T: 3 groups of rows, each row roughly a mix of its group's hidden directions:
T (77 x 10):
[[-13, 8, 7, -22, -22, -3, -17, -33, 36, 2],
[-42, -2, -4, 23, -16, -29, -10, -12, 5, -17],
[-29, 13, -10, -12, -22, 21, -28, -3, 31, -7],
[30, -18, 5, 35, 5, 9, -20, 19, 12, -22],
[23, 8, -26, 19, 2, -22, 15, 31, -19, 18],
[-11, -1, 23, 32, -1, 16, -26, -22, -8, -29],
[18, -4, -10, 10, -8, 6, -35, 37, 27, -4],
[-16, 14, -23, -12, -34, -23, -9, 33, 2, -7],
[39, -17, -1, 14, -2, -10, -24, 25, 26, 1],
[17, -39, -15, 20, 12, -4, 27, 6, -20, 15],
[-5, -27, -41, 4, 2, -22, 0, 16, -8, -28],
[-4, -6, -26, -22, 27, 17, 26, 17, -6, 26],
[46, -16, 13, 11, -15, -14, -26, -8, -1, 13],
[-27, -22, 9, 18, 8, 18, 17, -22, 1, -35],
[21, -15, -20, 12, 12, -5, 8, 45, -18, 15],
[18, -14, 32, -2, 30, -4, 12, -21, -23, 20],
[0, -8, -1, 31, 20, 24, 21, 10, -28, -25],
[-24, -9, 21, 33, 13, -20, 16, -32, -2, 4],
[-20, 11, -7, -26, 12, 40, 24, 19, -1, -7],
[-36, -13, 3, 4, 14, 5, -13, -32, 21, -26],
[-32, 26, -19, 7, 23, -22, 29, 4, -5, 0],
[6, 39, 1, 5, -17, 11, -18, 1, 30, 28],
[-27, 18, 6, 33, -9, 12, -1, -23, 32, -1],
[-38, 33, -5, -32, -13, 0, -6, -1, -4, 13],
[-10, -1, -16, 29, -13, -49, -2, 4, -10, 11],
[-33, 33, -1, -4, 1, 32, 0, 6, -5, -28],
[-21, 29, 8, -5, 11, 25, 25, -10, -12, -31],
[33, 3, 2, -27, 2, 20, 15, 21, -13, 30],
[31, 14, -8, -10, 5, -8, -6, 47, 17, 1],
[27, -1, -3, -6, -28, 2, 5, 36, -21, 27],
[49, -6, 4, -6, 10, -25, 10, 20, 13, 7],
[-12, -12, 33, 21, 21, 3, 18, -36, -7, 2],
[-1, -27, 22, 11, 29, -15, 19, -24, -24, 2],
[34, -21, -13, 15, 18, 10, 32, 22, 3, -11],
[0, 15, -22, 16, 44, -24, 18, -12, 2, 0],
[-45, 8, -9, 4, 1, 28, 13, -11, -26, -10],
[17, -3, 3, 34, -9, -41, -21, -16, 1, -5],
[-15, -8, -5, -17, -24, 5, -14, -30, 41, 5],
[10, -24, 20, 21, 3, -28, -11, -22, -28, 18],
[44, 6, -14, 29, 2, 2, -5, 26, -8, -14],
[-20, 3, 24, 3, 2, 1, -17, -37, 20, -30],
[-7, 0, -11, -22, -15, 30, 19, 39, -15, 13],
[-2, 6, -37, -9, -21, 17, -14, 25, 18, -24],
[-46, 22, 7, -5, -10, 6, -22, -14, -21, 1],
[29, 1, 29, -4, -4, -35, -23, -17, 12, 8],
[27, -17, 17, 1, -6, -38, -21, -11, 5, 24],
[-7, 7, 27, 23, 13, 12, 6, -27, -25, -31],
[-58, -2, 2, -8, -1, -8, 4, -20, 9, -5],
[31, 3, 13, 10, 30, 17, -3, -26, 8, 28],
[30, -7, 19, -11, 25, -17, 3, -6, -24, 32],
[1, 43, 20, -13, 23, 10, 22, -10, 3, -17],
[14, 1, 36, -18, 10, -19, 9, -2, -29, 29],
[-25, -3, 14, -4, 17, 8, -11, -38, 23, -26],
[30, 11, -39, 1, 2, 8, -24, 13, 23, 12],
[-49, -12, -7, 16, -12, -23, -10, -14, 8, -11],
[41, -5, -13, -8, 39, 10, 9, -1, 1, 19],
[-34, -2, -9, 24, -12, 17, 4, -12, 22, -33],
[17, -2, 37, 19, 3, -24, -24, -23, -15, -4],
[26, -16, -11, 10, 21, -5, 35, 25, -23, 6],
[-33, 28, 16, 18, -26, -21, 1, -5, 15, 13],
[-7, 32, 22, -23, -31, -8, -5, 20, -3, 20],
[-6, -23, 14, -6, 9, 22, -25, -32, 23, -20],
[-51, 19, 5, 5, -18, -11, 9, 1, -1, -20],
[21, -36, -10, -8, -3, -12, -11, -3, -3, 43],
[-46, -1, 22, 7, -21, -10, 17, -4, -6, -21],
[-2, 30, 36, -4, -7, 13, -4, -17, 9, -34],
[41, 5, 1, -18, 35, 10, 12, -7, 0, 21],
[-10, 13, 7, -22, -25, 42, -2, 14, 9, -23],
[7, -25, -37, 31, 26, -3, -11, 2, 9, -13],
[-26, -1, -22, 31, -21, -31, 0, 18, -10, -5],
[44, -30, 1, 11, 9, -8, 20, -4, 20, -4],
[-10, 15, 2, 38, 6, 6, -4, -30, 32, 13],
[-12, -4, -3, -33, -25, 1, 3, 33, -19, -25],
[-26, 9, -3, -27, -5, -20, 14, -18, -23, 32],
[-27, 3, -26, 21, -16, 14, -4, -1, 29, -29],
[3, -39, -25, -3, 17, 4, 8, 4, -15, -35],
[31, -42, 4, 20, 2, -7, 9, -22, 15, 1]]

which group is each row in? (one row of each group first):
[27, 28, 10, -23, -9, 2, -15, 16, 1, 36]
(96)
[-17, 10, 12, 21, -45, -23, -12, 8, -8, -15]
(71)
[20, -2, -6, -12, -11, -28, -27, 26, 16, 29]
(106)

[-2, 17, -37, 13, -16, 13, -19, 9, 35, -7]
(96)
[0, -47, -28, 21, -8, 7, -4, 7, 5, 19]
(106)
[6, 7, -6, 21, 3, 30, -17, 32, 14, -32]
(106)
[-32, 5, -7, 2, -26, 25, 2, 6, 16, -36]
(96)
[-10, 22, -11, -1, -25, -40, -10, 23, 2, 20]
(96)
[36, 32, 2, -6, 33, 4, 23, 3, -5, 3]
(71)
